One turn or mirror swaps these rows in pairs. Which row does each one swap with?
Rego: [ -1  -6  13 -20  18  34  18  10 -23   4  -3 -34   7   0  34   4  13]
nepob: [-13  -7  47  -7  12  11  13   0 -27  -1 -35 -35  -2   1  18   6   0]
nonuk: [  0   1  23  -7  17  12 -16  15 -16  -7  29 -18  -3 -14  23  -1  -3]
bopo: [  3 -15  19 -19  19  14   8   0 -21  -7  -8 -28  18 -29  11   5   1]
mab: [  6   9  12   8  32   4   4  16 -17  28  -6 -10   6 -10   7 -13  -5]
sarup: [-17 -12   3   3  25   6 -12  25 -30   1  12 -40   0  -3  20   4  -4]
fug: [ -6 -12  16   2  -2  -3   3  17 -35  10 -17   2   1 -26  12 -15  -7]
kabim: [-13  -3   8  -7  16   9  -7  33 -30  -6  19 -20  -8 -17  23 -11  -1]
zokun: [-28   5  32  -5  16   8  10   0 -26   1  -4  -7  -8  24  30   2 -24]
Gab: [-12 -13  36 -15  -6  26   4  11 -32  -4   1 -32 -14  15  16 -14   9]
Bazas: [ -7  -2   9  -2  15   4  10  15  -3  28 -18 -29 -17  -4  22   8  -5]
Katus: [  0 -17  25 -12  14   0  -3   9 -12  -5  10  -8  -2  32   5  -5 -11]
puv: [-17 -12  24   2   8  14  -3  32 -34  14   3 -26  -4  28  12 -17  -4]
ruga: [ -2  19  19 -21  -7  27 -12  15 -26  -1   3  -9  -1  -2  18  -2   2]
rono: [ -9 -15  30  -6  17   6  32  14 -27   5 -34 -10   2  -7  16  -4  -6]
mirof: [-12   5  29 -25  -4  36   1   9 -38  -6  -7 -26  -1   2  12  -7  -1]
lareb: [-11   0  10  -5  15   6  10  12 -17  -1  25   7   6   9  10  -6   3]
vanot: [  0   9  30   0   6   9  20   1 -29  -7  27 -25   1  -8  23  -1  -8]
koriv: [ -5  -1  12   4  11   0 -28  14 -20  -8 -22 -31  -3  -2  28  -3  -3]
mogi: [-21   3  20 -28  -6  20  -2   3 -35  -3  -2   0   6   9  27   5  -7]
rifu: [ -6   2  36   0   6   7  -3  35 -16  23  -9  -3  -3  22  21  -8  -2]
sova: [-11  -4  11  -4   7   5  15   1 -16  17 -29 -34   9  19  30  -4  -7]
bom: [-21 -16  33  -5  21  17  19  23 -17  -5   2 -24  -9  20  -2   8   0]
nivaz: [ -5   3  16 -21  35  21   9   0 -22  -7 -14 -28  18 -12  24   2   3]
fadop: [  1 -23  10 -11   6  11   5  -2 -11  27 -18 -15  -4  -5   9 -12 -20]
zuf: [  5  -6  24  -7   8   6 -24  13  -8  13  18 -27   0   2   2  -7  -2]
guzim: [ -3  -9  40 -18  20   9  -7  30 -20  22  21  -5   9   0  19   2   2]
dotoz: [-31  -1  41  -5  -8   3  17  18 -25   1  -3 -31  -1   4  18   1 -23]
nen: [-12 -11  49  -4  13  11   3   8 -13   5  27  -9  -3 -12  16  -9  -6]
Liv: [ -4 -24  25  -6  -2   3  10  12 -29   1  -9  -8  22 -25  23   1  11]
naba: [-12   0  11   1   5   3 -21   7 -11  13 -22 -39   8   5  15   8  -5]
Fama: [-13  -4  20  -1  14   1  35   8 -22 -16  10  -9   6   6  11 -15  -3]
Gipi: [-13   4   8  -1   6   6   2   1 -30  16  25 -15   3  21  24 -10   1]
kizo: [  0   1  48   3  16   4  -4  30 -15  21 -26 -27   4   4  25   0   0]
pesar: [-17  15  28   4  19   0  -1  27 -19  13   8  -1  -8  14  18   2 -20]
taza: [  1 -11  30 -14  13 -16   6   4  -8  11 -10 -18  22 -22  11  11  -1]
Navaz: [-20   9  31   5  -9   6 -14  35 -18  11  -1 -19 -10   4  16   6  -6]
nare: [  0 -16   8  -1  34   3  15  -7 -27  16 -13  -8   5 -16  10 -11   3]
zev: [ -8  15  38  -5  21   8   1  -6 -27  -8   0   7  11  15  16  -1  -6]
diga: [-21 -26  26 -11  17  -6  16  -4 -15   4  -7 -23  15 -19  33   4 -15]
Zamem: [ 13  -7  23  15  20   6   2  20 -21   6  -7 -24  25 -22   9   2   3]
Fuf: [ -4 -27   9   6  17  11   9   4 -29  14 -20 -20  22   3  13 -14  14]
Bis: [ -9 -20  21   0  21   5 -24  10 -39   5 -26  -9  -1  -7  26  -5  -2]
fozo: [-26 -12  30  -2   8  -4  22   0 -31   9 -26 -23   1  10  15  -4 -23]
vuko: [ -7 -16  22  -5   9   3   3  36 -30  21 -34  -3   3   1  14  -4  -3]
dugel: [-10 -14  20   2  18   6 -15  -1 -35 -21 -24 -28   0 -14  14  -6  -4]
venan: [  0 -24  25 -17   1  10  13 -13  -6  -6  -8 -35   8  -7  12  -9  -1]
tikin: [-11   8  35   1  21   6 -14  -7 -32  12  22 -10   8  -4  26   6  -5]

kizo pairs with dotoz
fozo pairs with rifu
kabim pairs with nivaz
bopo pairs with nonuk
mab pairs with Fama
mirof pairs with koriv

One turn or mirror swaps these rows in pairs. Which row does each one swap with?
Zuv: [ -4   8 -31   6 -18  31  24  19 -15  12   2   1   6  -7   4   6  -3]
zuko: [ 31  -1 -17   1 -11  41   1  20  -6 -18  -4  -3   6  -9  13  13 -13]
Nonud: [ 13  11 -10  -2   0  23  20   0 -39  16  20 -17  15 -15  17   7  -5]
zedu: [ 19  19   6   1 -18  29  12   1   7 -23  25   8   9  -7  -2  12  13]
kad: [ -1  12  -6   0 -16  32   2  27 -20  14   1  -1   8 -10  32   3 -11]
Mamez: [  5   3 -10  10 -23  29  40   9 -11 -17   3   7   6  -7  10  32  -7]
Pivek: [ 10  14   8  -9   4  31  16  25 -25   6  13   1  16   8   3  18 -22]
Bol: [  7  18   3   6  -4  54   0  11 -14   4  -7  -1  10 -11  15 -11  -7]
kodi: [ 12 -13  26  21   4  17  13  11 -13 -20   8 -14  23 -12  15 -13  -3]
kiga: [ -1  17  18   9 -19  20  10  32 -17   0   0   6  -5  -2  18  15 -17]
Kov: [  8  18   6  31 -19  31  34  -8 -10  -8  15 -22  17 -11   2 -10   7]
losib: [ 19  -3  -4  -3   4  56  16  15 -17 -10  -1  -2  31  -4  13   9 -13]
Modeg: [ 11   1 -20  28  -5  37  35  12 -23  -6  -4 -20  13  -8  12  -8   2]
zogum: [  8   9   2   8 -13  52  17  31 -21 -17  20  -9  36 -22   5   6   2]
Belir: [ -9  15   0  -8 -16  24  -7  28  -7  -9  18  13  20 -15   4   2  -1]
peda: [ -6  29  10   3 -20  14  19  11   7 -10   5 -21   2 -17   3 -17   2]
vomi: [  5  11  -4  -1  -4  46  17  14 -10 -20  18 -15  47  -9   2   3  -3]
Dodaf: [ 13  -2  10 -10  -2  24  10  11 -15 -18   5  10  37   0  -9  12   6]
Nofom: [ -8  34   6   1 -20  12  30  10  -4  -7   4  -8   2 -20   9 -13   6]
Pegem: [  9   6  14   9 -28  38  -8   0 -19  -1  -1 -17   4 -13  12  -2   4]
kor: [ -5  36  16   9 -19  17  25  15   1 -10   0 -17   2 -18   4  -8   0]
vik: [ 15  -6  27  20   4  12  17  18 -16 -18   2  -6  25 -14  26  -9  -5]
Gari: [ 38 -10  15  -9  -2  26  18  16 -21  -3  -5 -14  11 -12  -5  13  -2]
kadet: [ 26   0  16 -11   3  24  16  20 -24   3  -6  -6  20  -4 -13  15  -3]
Sakid: [ -7  11  18 -25 -22  33  25  16 -16  -5  -4  -8   7  -3   5  15  -8]
rova: [ 15  12  -5   9  -5  24  29   3  -5   8  23   4  -3 -28 -11  13   9]
kozug: [ -9  -7 -23   7 -28  16   0  16 -19 -10   1  -1   6  -7   4  -1 -10]
katib: [ 18   9  21  13 -14  27  -3   3 -21  -4  -9 -11   5   1   3 -17  -9]
vav: [ 20 -11  10   1 -19   9  15  20 -28  -1  21 -22  13   9   6   7   7]
bodep: [ 11 -10 -15  -2 -13  19  30  21 -19 -32  18 -23  27  -6  16   7  -5]
Sopa: [ -1  29   5  -6 -24  13  29  18  -1  -8  11 -11  -1 -25   3 -15   2]
vuk: [ 12  -6  28  24   3  14  18  11 -19 -21   5 -15  17 -14  19  -7 -16]
Rituf: [ 24  17  -8   5  -8  26  17   0 -20 -19 -16  12  17 -13   3  14  12]
sasaf: [ -3  -5 -15 -14 -21  11  24  -2 -17  -3  26 -11   4 -10   4  10  -3]
vugiz: [ 19 -11  27  15   3  17  21  19 -21 -24  10  -1  24 -16  15 -13  -4]
danuv: [ 10   4  -5   3 -14  24  30  -4 -10  -4  13 -10 -11 -26  -8  21  -4]
mit: [ 12   1  -9   6 -11  25  34  -8  -6  -2  20   0  -4 -26  -6  19  -2]
mesi: [  0  34   6   1 -16  10  27  16   6 -10   6 -15   2 -19  15 -14  -1]
vog: [ 10  -8  12   0 -12   6   0  10 -15 -25  16 -24  16  -2  21  11 -13]
gufe: [ 18  16 -20  17   1  37  34  20  -6 -23   4  -3  30  -4  22   5  -3]
Rupog: [  1  -6   0  17   8  20  37   9 -16 -20  21  13  12   1   1  10 -13]
lepe: [  7  10 -18  16  -8  37  19  32 -16  14  23 -13  24 -11   4  15   6]
ludim: [ 15  16   7  17  -3  30  47  18  -7 -26  18 -12  15  -3  16  18 -15]
defiz: [ 20  16 -10  28   0  26  20   3 -16 -17  17 -21  18   2  -8  -9   7]
Doba: [ 18  -8  23  12   8  14  20   9 -22 -23   2  -7  24 -13  24 -11  -8]
Nebet: [ 24   1  19  -1  10  25  16  18 -26   0   0  -6  19 -10 -18  18   1]
donut: [ 18 -13  22  26   5  13  16  13  -8 -16   8 -16  20 -19  18  -4 -14]
seniz: [ 11   2 -24   5 -22  24   7  28 -23 -19  11  -6  -2 -11   2  -7 -18]
Susu: [  3  32  11   6 -18  12  19  20  11  -4  -1 -19   5 -20   0  -6  -2]
Moda: [ -5  29   3  10 -15   8  10  14   4 -21  22  -7  24  -7  -1  11  13]

Sopa pairs with vugiz
katib pairs with Kov
defiz pairs with Pegem
Gari pairs with rova
vik pairs with mesi
zogum pairs with seniz

